(in the rows, 128 means zero)
One turn sends every row of this set to another row. A few are shown first. Where does it send the rows asked after them?
vulod: [112 100 162 102 113 141 157 102 144 146 167 124 181 114 139  97 109 121
 150 142 128 137 114 144 153 130 157 117 116 138 100 113 116 125 116 126
 121 145 128 124 167 105 136 146 140 115 106 112 108 162 106  89 128 144
 160  96 110 133 140 135 150 125]
rina: [145 142 170 138 112 140 137 145 112 124 147 121 166 106 108 126 126 168
 140 158 130 145 172 157 160 129 117  78 113 105 133 136 106 144 101 147
 145 125 156 125 188 110 122 132 137 136 105 163 129 124 129 107 129 168
  90 108 125 119 173 133 156 115]
Gife: [127 112 152 135 106 146 156 149 122 103 137 104 164 105  91 123 132 119
 109 120 153 117 110 172 136 113  79 107 112 124  72 155 107 141 132 149
 162 133 158 116 171 115 132 139 159 159 128 167 133 100 142  90 119 118
 130  84 160 161 126 125 138 120]
baf: [144  79 146 126 100 193 111 143 138  88 166 147 200 107  98 152 127 128
 176 146 129 156 123 129 134 134 127 101 127 132 114 141 124 141 132 175
 147 118 148 126 177 141 102 129 140 143 119 164 164 101 141 109 132 155
 141 135 100 137 134 115 153 134]
Kulef: [115  82 148 147  99 152 147 106 133 119 105 107 144 122 120 123 121 120
 177 132 145 169 155 175 155 109 129 135 144 137  86 138  69 133 101 117
 106 153 154 126 190  95 122 130 136 100  80 126 114 104 116 107 107 142
 146 111 143 120 151 130 114 116]
Nud: [123 121 173 127 121 157 158 122 122 114 136 112 135 108 118 146 113 101
 146 184 156 131 145 146 137 147 131 155 133 128 125 152 117 138 127 129
 113 140 122 123 167 146 115 116 158 159 144 112 158  98 114  90 131 129
 150 138  89 135 131 155  89 112]
lafe: [126 107 147 142 104 147 155 139 114 112 133 116 154 108  96 137 123 112
 117 122 159 111 112 176 131 115  83 113 123 126  75 148 107 138 130 144
 159 136 178 111 169 112 120 146 159 151 129 160 128 102 142  84 107 106
 141  83 163 166 126 120 140 110]
tisab: [121  82 149 140  94 135 135 116 127 118 103 127 146 122 130 108 118 124
 187 147 138 176 164 176 154 106 126 142 133 145  83 128  81 132 109 116
 112 140 156 133 188  85 122 121 134 118  79 121 121 110 130 106 103 132
 147 109 127 125 161 137 122 120]
Turi: [154  86 130 149  95 161 113 128 148 103 174 118 172 116 115 133 135 103
 162 158 136 177  98 135 138 136 142 106  97 127 128 122 141 120 117 148
 128 130 172 134 162 126 109 119 145 106 118 164 142 121 126  65 162 170
 169 149 121 151 117 119 122 104]
gega: [ 87  79 143 155  78 153  95 128 142 135 148 125 148 124 137 120 130 110
 145 160 134 175 148 140 145 104 117 140 106 120 111 128 152 121 128 176
 179 138 178 143 153 128 128 116 149 144 112 152 147 126 159 109  96 133
 138 107 144 162 125 117 127 113]
mek: [140  75 109 138  94 147 137 174 129 127 137 151 144  87 104 139 124 143
 144 134 155 134 129 163 137 130  95 143 124 134 109 123 123 146 115 149
 151 143 129 124 129 101 107 128 144 100 100 160 129  97 110 115 107 139
 158  98 130  97 111 154 120 128]
fopes: [140 134 160 143 107 136 145 144 115 122 145 128 168 105 101 117 124 170
 151 163 122 139 172 170 172 127 115  82 125 115 131 126 110 140  92 153
 140 118 163 124 188 106 121 132 141 138 102 162 135 124 132 108 122 162
 101 109 122 128 179 144 147 125]
rase: [155 105 135 146  83 146 119 113 144 117 166 119 157 131 126 115 153 134
 174 175 138 173 112 143 144 121 145 129 109 120 142 120 126 121 117 130
 120 138 156 133 152 125 111 101 149 104 117 144 137 136 133  83 153 198
 155 143 124 145 104 116 119  94]
Bol: [115 116 153 111 125 169 154 111 106 126 164 120 170 104 123 154 143 176
 140 146 161 149  99 151 144 143 108  87 127 132 127 123  84 131 125 149
 133 157 147 108 180  79  97 109 130 131 109 175 127 121 143 111 115 138
 139 102 110 121 132 103  76 138]
bip: [134 104 145 149 101 144 154 136 110 113 128 105 159 106 100 135 124 115
 116 120 164 114 115 173 128 110  89 123 132 122  81 147 116 142 129 145
 160 141 174 110 168 107 117 145 161 146 124 156 128  99 142  92  97 106
 143  85 165 170 126 124 141 111]
Kanon: [143 147 174 137 112 146 139 142 111 119 146 108 164 112 112 122 123 167
 135 158 135 142 165 160 160 131 112  71 111 111 133 134 114 143 104 142
 147 126 153 124 186 106 127 125 131 142 100 166 125 121 134 106 134 169
  95 111 126 119 165 126 158 119]
kulot: [ 96  83 141 106 114 150 140  96 109 134 145 145 174 124 131 113 103 126
 185 135 128 135 159 132 150 145 144 127 134 117 108 123 122 111 133 142
 143 139 116 128 154 129 122 113 165 122  98 145 119 167 143 119 129 120
 129 102 112 104 132 126 125 109]
zit: [ 91  98 171 131 114 145 123 112 126  94 164 106 127 142 103 151 110 123
 151 158 161 139 127 181 122 121 119 117 117 114 137 151  82 155 149 138
 147 167 158 136 199 148 118  96 149 140 100 140 132 103 139 125 160 169
 138 129 138 132 122 110  93 119]
Sot: [109  95 145 120  96 128 143 119 157 140 149 131 156 111 114 122 115 123
 128 147 165 151 108 140 114 114 121 147 123 147  58 109 119 146 113 115
 147 154 146 108 157 142 139 111 122 169 159 152 145 109 124  98 111 145
 182 126 119 126 107 133 110 138]
Bag: [ 88  80 142 145  78 152  84 140 148 132 151 131 144 121 137 118 120 124
 138 168 123 174 145 133 157 105 123 128  97 115 107 124 152 121 120 170
 173 145 175 131 164 134 127 112 141 141 109 147 153 132 160 109 102 129
 133 115 146 149 130 124 120 117]
pap: [ 92  91 159 121 108 120 126 128 119 110 107  75 153 115  95 118 134 127
 172 149 173 129 156 146 152 127 110 108 134 147 102 159  83 109 137 119
 137 130 149 119 172  96  81 134 138  99 114 153 159 131 140 111 142 164
 132 116 116 120 158 125 133 112]
Vizi: [129 123 159 117  99 155 149 109 150 151 168 115 185 121 118 103 114 128
 136 141 128 158  99 144 164 115 150 119 116 161 102 119 121 122 102 124
 130 132 143 121 151 103 123 154 123 112 118 126 133 143 100  92 118 154
 156  79 126 130 144 147 161 108]
sogop: [130 125 173 123 114 170 161 123 120 114 140 112 129 107 124 147 110 103
 145 178 161 128 141 152 136 140 135 152 141 130 127 157 109 145 129 132
 106 137 127 120 174 147 118 117 155 148 138 111 163 105 114  78 134 132
 145 137  87 142 128 145  94 109]
moto: [ 87  86 145 140  73 152  82 143 144 126 159 126 145 112 132 119 116 131
 143 168 127 174 143 132 155 100 136 126 100 110 112 125 147 126 122 170
 175 148 178 131 166 135 137 113 142 138 110 145 157 130 158 112  98 135
 134 120 143 148 139 126 124 117]
Zizad: [139 117 140 117 119 140 150 116 125 141 159 113 149 102 111 135 136 160
 128 145 147 135 115 121 125 142 107  92 104 123 159 111 131 149 123 139
 100 130 159 140 177  76 101 124 163 146 136 172 146 134 136  88 121 142
 131 105 118 131 143 129  83  92]
roner: [ 82 115 172 147  91 163  95 150 133 138 122 134 153 121  98 162 112 117
 166 128 170 164 129 138 152  99 118 134 141 121  89 118  86 114 145 149
 166 121 159 125 166 121 113 105 164 126 132 171 161 112 150 100 121 163
 140 129 141 147 110 151 112 120]
vem: [101 121 171 137 105 157 147 128  88 131 129 125 179 136 109 126 124 155
 151 143 126 143 137 134 155 127  87 103 131 134  88  99 128 107 115 137
 167 123 163 103 174 104 102 130 156 134 129 124 118  84 112 127  96 176
 121 108 148 125 143 151 122 124]
lam: [106 120 161 104  95 192 137 126 105 104 134 120 147 104 112 131 120  94
 143 167 135 155 126 179 145 154 109 159 138 152 104 177 120 128 135 151
 147 157 146 120 170 120 119 136 174 118 145 143 138 107 122  74 140 139
 135  99  98 125 111 118  94 123]
pabi: [105 120 171 149 114 171 140 128 133 106 144 141 130 128 103 112 124 120
 176 182  98 162 122 164 127 147 106 141 122 130 113 137  91 109 144 120
 167 144 147 109 183 143 106  99 130 106 111 136 144 129 137 125 110 176
 160 119 155 127 154 113 127 130]
tovuv: [ 87 100 165 138 105 145 131 107 127  93 163 109 121 139  97 158 103 125
 150 157 158 142 119 183 125 120 117 122 117 118 130 156  79 156 152 133
 142 168 156 144 208 146 124 106 155 136 103 143 133 103 136 119 158 168
 139 127 142 136 122 107  98 114]
nir: [128 111 133 126  84 146  99 135 121 127 134 117 165 112  68 106 159 133
 134 140 138 134 112 172 136 130 110 118 107 114 119 141 110 111 134 122
 186 152 149  97 177 120 110 139 154 144 115 197 157 126 116 146 111 139
 150 112 141 145 146 118 126  95]
Kuvok: [123  79 158 140  99 143 133 114 131 118 102 117 150 120 126 118 122 122
 180 139 138 179 160 183 151 109 127 144 134 137  81 131  79 133 106 115
 109 143 159 131 183  93 120 129 141 107  79 116 116 106 126 108  99 135
 152 110 128 123 156 136 117 116]
duger: [140 123 141 118 103 140 146 128 132 139 161 107 152 103 110 127 121 135
 144 144 141 108 113 127 118 125  98 118 108 132 165 110 142 138 130 139
 116 125 169 131 173 112 100 110 184 157 146 183 163 136 125  85 125 151
 124 115 131 142 154 137  99  96]
Sunos: [139 122 177 108 113 158 170 122 120 109 133 111 130 102 112 151 130 125
 161 158 173 116 138 158 126 126 146 130 143 134 122 149 102 135 131 103
 105 122 122 124 160 138 110 119 135 162 135 120 150 105 113  96 114 148
 147 141 112 141 151 164  98 117]
Bazet: [166  91 132 147  90 165 107 125 151 106 172 124 167 114 122 135 135 109
 168 164 137 182 101 139 134 137 149 111 101 126 125 123 142 128 115 146
 129 135 169 133 160 137 121 118 141 113 103 162 148 124 132  72 157 167
 167 145 115 148 118 124 130 100]
vuzil: [126  90 143 141 121 124 144 152 153 137 155 161 159 104 107 135 120 136
 131 152 164 126 115 137 112 110 125 137 111 145  87 117 126 152 103 126
 152 156 133 108 154 129 139 123 120 151 156 158 133 100 107 100 109 124
 182 107 121 116 112 149 125 136]
roku: [127  89 136 135 111 126 148 152 149 135 154 158 159 102 113 134 124 136
 129 150 169 133 114 143 104 109 124 137 114 147  86 114 130 159 109 125
 148 157 141 116 149 127 138 115 125 153 149 161 126  86 104  95 107 124
 175 109 117 121 107 154 120 128]
zova: [ 95 102 180 124 114 155 115 115 123  92 167 109 127 150 106 148 110 128
 159 171 161 136 132 176 122 117 125 117 120 110 128 158  91 150 138 140
 149 169 164 143 194 147 132  95 148 137 100 145 139 120 142 138 144 167
 139 138 136 127 128 110  87 121]
von: [118  99 170 110 116 139 148 101 137 145 164 120 193 120 135 101 116 118
 151 142 133 140 105 145 152 131 167 120 107 137  98 112 108 118 117 130
 129 146 124 125 168 103 135 143 142 113 107 121 107 158 103  94 138 148
 165 100 107 127 143 132 148 117]
puz: [142 124 146 124 123 153 151 117 125 144 152 116 146  91 110 143 135 152
 132 148 150 136 121 122 124 148 103 105 107 118 161 104 122 136 121 139
 101 122 161 141 173  72 104 126 166 138 139 171 141 133 128  91 123 137
 135 116 123 135 145 133  81  91]

Kulef turns into fopes
Bol turns into mek
rase turns into Sunos
Now find these:
Bag turns into zit
Nud turns into von
roner turns into pabi
sogop turns into vulod
tisab turns into Kanon

One turn sends every row of this set to another row. A few are shown first. Where does it send the rows asked after them?
S: [146 133 142 164 146 121 136 109 143 154 127 116 121 101  89 134 114 130
 127 154 141 115 150 140  98 134 131 109 155 138 134 149 123 117 143 131
 134 126 136 113 147 129 123  94 153 143 117 146 124  99 121]
F: [154 132 137 135 138 113 125 117 101 109 139 145 147 133 126 118 120 155
  92 118 134 103 122 116  91  88 164 124 120 115 146 124 113 120 122 119
 137 133 131 174 119 103 135 129 135 134 111 122 152 162 110]
J: [134 112 153 123 131 123 146 137 121 139 120 148 150 145 133 127  96 127
 119 145 117 127 154 141  80  88 128 146 118 106 147 121 116 116 116 121
 125 132 141 151 118  84 140 123 131 116 136 129 160 158 140]
T: [123 154  96 158 124 124 145 139 115 119 158  90 125 122 138 115 115 128
 141 133 149 129 115 131 163 154 141 119 128 142 131 142 101 142 109 112
  97 120 111 106 121 157 133 139 118 102 105 138 106 136 116]
H: [116 138 125  88 126  98 119 141 119  91 120 114 100 136 166 123 133 141
 109 138 100 148 132 110 144 126 121 124 114 130 111  97 145 108 135 120
  91 140 135 137 108 105  95 136 132 118 140 136 118 156 131]
A: [133 118 136 111 121 107 120 146 128  96 104 113 116 134 141 124 131 154
 126 130  91 146 139 103 124 124 134 109 137  99 130 108 142  88 161  92
  98 149 148 149 122  88 127 140 144 135 127 146 113 128 118]
N: [111 138 112  94 115 111 124 146 125  93 123 130 119 117 150 130 132 165
 118 123  90 129 123 107 133 124 114 152 119 143 102  79 139 113 122 121
  93 128 120 133 119 112 101 128 111 110 137 136 125 151 119]
Q: [103 143 102 134 132 157 138 125 137 126 132 116 134 153 149 125 112 135
 147 156 144 154 122 150 129 146 108 120 115 159 102 156 107 181  99 120
 128 100 128 124 133 122 120 135 146 130 125 130 150 147 125]
D: [109 110  99 110 123 123  99  93 170 148 108 113 122 117 127 158 147 113
 114 105 132 151 112 137 152 147 123 122 137 146 139 130 139 155 144 119
 113 103 139 125 138 111 138 143 132 136 141 104  92 117 154]
Y: [154 145 123 127 122 110 135 151 139 110 122 123 114 118 118 128 121 163
 116 117  75 112 135 111 110 115 124 136 145 149 126  98 123  97 132 105
  94 125 129 114 147 115 103 119 132 115 145 145 136 132 108]
X: [104 142 120 119 115  98 131 110 117 118 154 133 157 139 159 117 126 145
  77 136 121 104 131 117 109 107 149 140 109 113 132 131 127 148 128 144
 132 142 112 151 102  97 140 130 126 114 123 122 158 167 121]
K: [ 95 125 139 112 129 104 164 116 125 130 143 139 155 142 153 131 110 131
  84 141 135 109 145 126 113 106 136 151 113 117 130 130 125 133 124 133
 109 138 115 143 100  84 132 116 113 102 128 127 148 167 144]
B: [116 128  96 134 112 126 102 113 146 150 130 129 130 118 114 160 145 120
 114 102 114 117 118 116 161 155 111 148 110 160 165 132 125 141 155 146
 117 104 136 112 125 139 115 149 141 134 121 111 103 102 131]
V: [182 125 146 129 134 149  99 137 117 157 124 125 124 111 108 140 111 119
 165 148 131 152 145 136 128 123 123 111 139 103 124 129 124 126 126 149
 140 135 159 141 130 134 135 130 142 126 146 130 122 107 128]
R: [155 117 126 139 149 160 115 133 125 119 119 127 121  93  90 147 129 138
 155 125 152 128 136 128 121 117 170 108 123 136 115 119 107 102 107 139
 136 120 145 148 136 132 132 126 129 143 125 118 112 100 115]
G: [115 141 118 121 133 156 145 120 107 119 144 120 146 142 147 131 114 152
 139 129 159 148 102 127 145 158 121 116 126 139 119 148 117 175 128 132
 125 114 143 154 115 127 117 119 113 152  74 144 105 147 125]
C: [112 132 112 142 145 129  89 112 131 155 116 139 131 112 107 141 118 110
 128 127 167 148 121 122 135 129 104 160 121 145 167 149 134 156 114 135
 103 105 102 133 124 112 140 156 126 112 138 101 133 119 150]
L: [ 95 127 107 137 121 135 120 133 129 116 131  99 147 116 145 107 138 143
 159 154 125 157 134 146 140 172 131 103 138 111 122 133 133 163 108 120
 101 122 123 118 129 134 162 132 122 109  98 144 103 144 149]
M: [108 148 137 132 131 119  81  99 132 136 128 133 126 106 128 137 129 120
 123 102 162 154 107 140 121 139 145 132 112 139 184 141 145 146 127 165
 118  87 120 143 117 124 142 141 121 138 110 111 107 122 144]
P: [134 119 119 151 121 131 119 119 145 144 116 110 128 101 107 140 112 136
 141 136 154 146 124 118  98 129 143 119 142  93 121 138 124 123 162 115
 154 132 138 139 134 121 160 118 140 146 117 138 125  81  87]

F turns into A
Q turns into T
Now find these:
M turns into D
S turns into R
H turns into K

One turn sends every row of this set to another row. A few are shown first. Where does it send the rows asked after them?
Fus: [ 92 118 151 149 141  78  96 133 104 120 130 130 118 104 105  90 168 124
 124 108 121 162 141 125]
tuli: [ 80 148 147 163 156  94 102 144 122 113 124 147 101 119 121  99 150 116
 149 135 143 122 138 106]
rogel: [ 82 130 118 154 177 101  93 132  78  85 155 137 107 131 138 115 148 122
 138 100 137 133 146 127]
Dinip: [ 98 142 151 119 152  90  90 154  94 128 111 139 121  96 151  97 169 113
 103 120 137 132 134 109]
zek: [153 140 121 147 130 144 141 172  96 133 136 137 156 118 120 120 125 153
 132 145 155 138 116 131]
bof: [146 141 120 128 129 135 128 184  83 134 123 146 162 107 124 131 119 140
 135 134 161 136 107 136]
maz: [ 87 149 109 164 181  92 121 143 122 107 142  99 116 146 120 127 130 112
 150 117 127 150 118 111]
mugo: [157 141 124 142 125 134 130 157  91 121 121 130 157 100 137 132 127 136
 126 146 158 160 114 146]
Faru: [ 96 157 127 100 176 103 106 168  90 141 115  98 124 118 136 125 153 102
 115  97 130 146 115 101]
semas: [ 95 143 102 129 183 104 103 153  69 106 138  94 125 133 147 131 120 127
 110  92 118 144 128 129]
luvu: [ 87 155 131 149 167  93 113 151 130 129 115 121 112 130 114 124 150  92
 159 123 138 146 130  89]
Fol: [150 136 107 136 128 132 126 178  80 124 120 145 166 109 129 138 115 139
 138 131 154 141 116 137]
zoti: [ 86 146 111 135 190 104 113 146  85 107 162 104 114 142 124 126 156 108
 140  90 133 143 122 118]
kavur: [152 138 110 147 122 143 133 167  96 134 118 143 164 115 125 133 123 143
 137 144 153 148 128 123]
Zan: [ 90 148 131 124 173  91 112 148 106 125 143 121 119 124 127 118 189  88
 140 102 139 154 124  99]
palug: [ 85 130 105 154 148 108  96 139  93  88 152 122 113 114 154 111 139 147
 151 107  92 144 134 140]
kotiz: [151 142 116 140 123 146 124 159  80 120 111 136 156 104 135 144 114 133
 132 138 156 152 125 140]
zotis: [ 84 156 133 117 142 113 110 163 114 136 130 122 111  98 132 109 180 119
 164 106 105 145 112 105]
Zime: [ 81 139 128 180 173  92 108 137 111  90 152 125 101 135 126 102 128 133
 140 131 133 130 128 130]
das: [ 81 153  99 128 157 120 113 156  97 119 143 100 116 121 136 130 146 128
 166  91  91 153 114 118]
goron: [ 86 110 123 162 151  85  92 130  89 100 136 122 120 117 107 107 133 132
 130  94 110 161 153 136]
Lebak: [153 130 113 138 124 123 126 174  89 122 126 146 171 106 135 131 121 143
 132 140 157 150 112 142]
Nepur: [146 152 128 134 131 154 129 170  76 126 117 136 149 100 123 136 114 139
 134 134 161 140 116 140]
Lazo: [ 86 135 138 145 132  98  94 143 108 108 138 143 111  92 152  91 173 138
 146 122 105 139 130 128]
zugup: [ 97 127 126 147 161  91  82 141  77  91 132 131 118 111 163 101 133 137
  96 117 126 132 144 138]
tugu: [149 140 117 146 125 150 134 173  92 134 126 147 155 114 119 127 122 149
 137 141 155 135 126 127]
Mafam: [157 135 111 149 127 137 141 167 102 133 133 134 162 116 127 129 129 145
 131 145 150 151 119 129]
tar: [ 85 130 136 147 159  89  89 134 100 103 138 152 113 114 139 106 177 103
 134 113 143 142 148 110]
bafu: [152 136 124 134 128 127 130 178  87 128 130 146 163 105 128 124 128 141
 126 142 160 141 103 141]
Mapim: [151 148 137 136 130 142 135 168  85 127 128 131 151  98 125 127 127 140
 127 143 159 149 102 145]
Mafe: [ 82 132 118 141 165 104 107 145  82 119 134 102 114 131  89 122 130 126
 144  76 112 155 136 120]
dirat: [ 86 138 148 126 157  94 111 154 100 141 131 109 115 114  86 105 165 115
 138  89 123 156 123 114]

Nepur turns into kotiz
zotis turns into das
Now find these:
rogel turns into tar
goron turns into Fus
Zime turns into tuli
Lebak turns into bafu
zek turns into tugu
Faru turns into semas

One turn sends every row of this set to another row. A few are shown first. Where does it send the rows asked after them?
Luza: [ 85 100 111  96 115 116 109 121 109 130 100  67]
dega: [ 84 102 114 100 122 124 110 109 114 134  88  72]
fuf: [122 123 108 127 133 108 156 116 108 149  71  86]
Tuv: [132 110 129 127  83 124 143 111 162 127 110 115]
Metuk: [124 110  93 122 125  98 104 126  95 135 141 113]
fek: [109 121 103 137 123  96 146 134 131 151  86  69]
gosut: [ 96 147 138 122 109 119 154 102 127 158 106 104]
rolal: [132 124 118 124  87 120 131 111 146 107 121 133]
Futed: [137 110 129 123  87 127 144 106 155 128 105 120]
guf: [104 111  98 144 133 101  90 117 141 154 121 103]
Zese: [130 113 100 118 135 109 109 108  85 140 124 126]
bofa: [113  91 129 139 144  96 127 129  94 108  96  97]
pifev: [110 102 118 114 121  82  88 138 131 130 135 109]
gukal: [110 107  92 135 124  92  94 131 122 143 140 102]
Tolu: [106  92 134 148 151  99 122 124 112 118  84  93]
Ter: [103  91 131 151 146  93 120 131 118 115  92  88]
dituv: [102 148 138 116 107 118 158 103 112 151 111 107]
zato: [123 101 120 102 123  87  98 134 102 122 134 119]
tofi: [141 110 130 120  84 127 145 106 146 124 107 122]
mela: [128 122 105 120 125 103 159 125  92 141  84  85]
Vatog: [124 114 105 128 145 116 104  95 104 150 105 128]
fem: [130 103 127 100 135 100 104 115  95 127 113 134]
nitom: [133 125 120 124  90 123 131 107 145 108 115 135]
vip: [112 123 106 136 131 104 149 121 126 155  71  79]
Buv: [ 82 101 112 100 118 119 109 116 116 134  95  67]
Mudu: [122 104 132 108 145 108  97 103 115 138  95 136]
pelo: [127 125 119 129  88 120 128 112 157 109 117 129]
Tobun: [ 91 101 115  91 117 123 114 111  98 130  93  75]
vopaz: [110 104 131 121 145 102  88 108 141 145  96 124]
moze: [105  91 128 148 140  89 121 137 112 112 101  85]
Zapa: [ 89 101 115  94 122 126 113 106 105 133  88  76]
dufol: [112  92 134 142 149 101 126 121 100 114  87  99]
bez: [103 146 133 112  99 111 158 112 108 145 124 103]
kes: [ 89 145 132 125  98 105 150 122 135 151 126  93]
dide: [124 122  99 122 117  94 156 139  99 139  97  76]
Fefu: [112 111 105 139 147 113  94  99 130 157 102 117]
sor: [ 96 145 130 118  94 106 155 123 119 145 131  95]
Fov: [103 102 123 124 132  89  83 128 151 140 115 111]
kepo: [ 89 101 110  93 114 118 112 118 101 127 101  70]
Dered: [138 108 124 122  77 121 147 117 150 121 119 116]
zimu: [130 126 121 127  92 125 130 104 150 110 111 134]
zavel: [128 123 119 126  87 120 128 114 152 107 122 129]
kapor: [114 121  99 131 115  90 150 143 118 143  98  67]
Zuvak: [ 90 147 135 128 106 112 150 110 137 156 113  97]
Bamo: [134 107 125 125  79 120 141 117 157 123 118 113]
Punag: [141 109 127 119  81 124 148 112 142 122 114 119]
tegus: [111  90 127 142 141  92 124 136  98 107 103  89]
Lem: [128 125 120 130  92 123 127 105 157 110 113 131]

tegus turns into bofa
Fov turns into pifev
Now find these:
Buv turns into Luza
rolal turns into nitom
dituv turns into gosut
fuf turns into vip
Futed turns into Tuv
Metuk turns into Zese

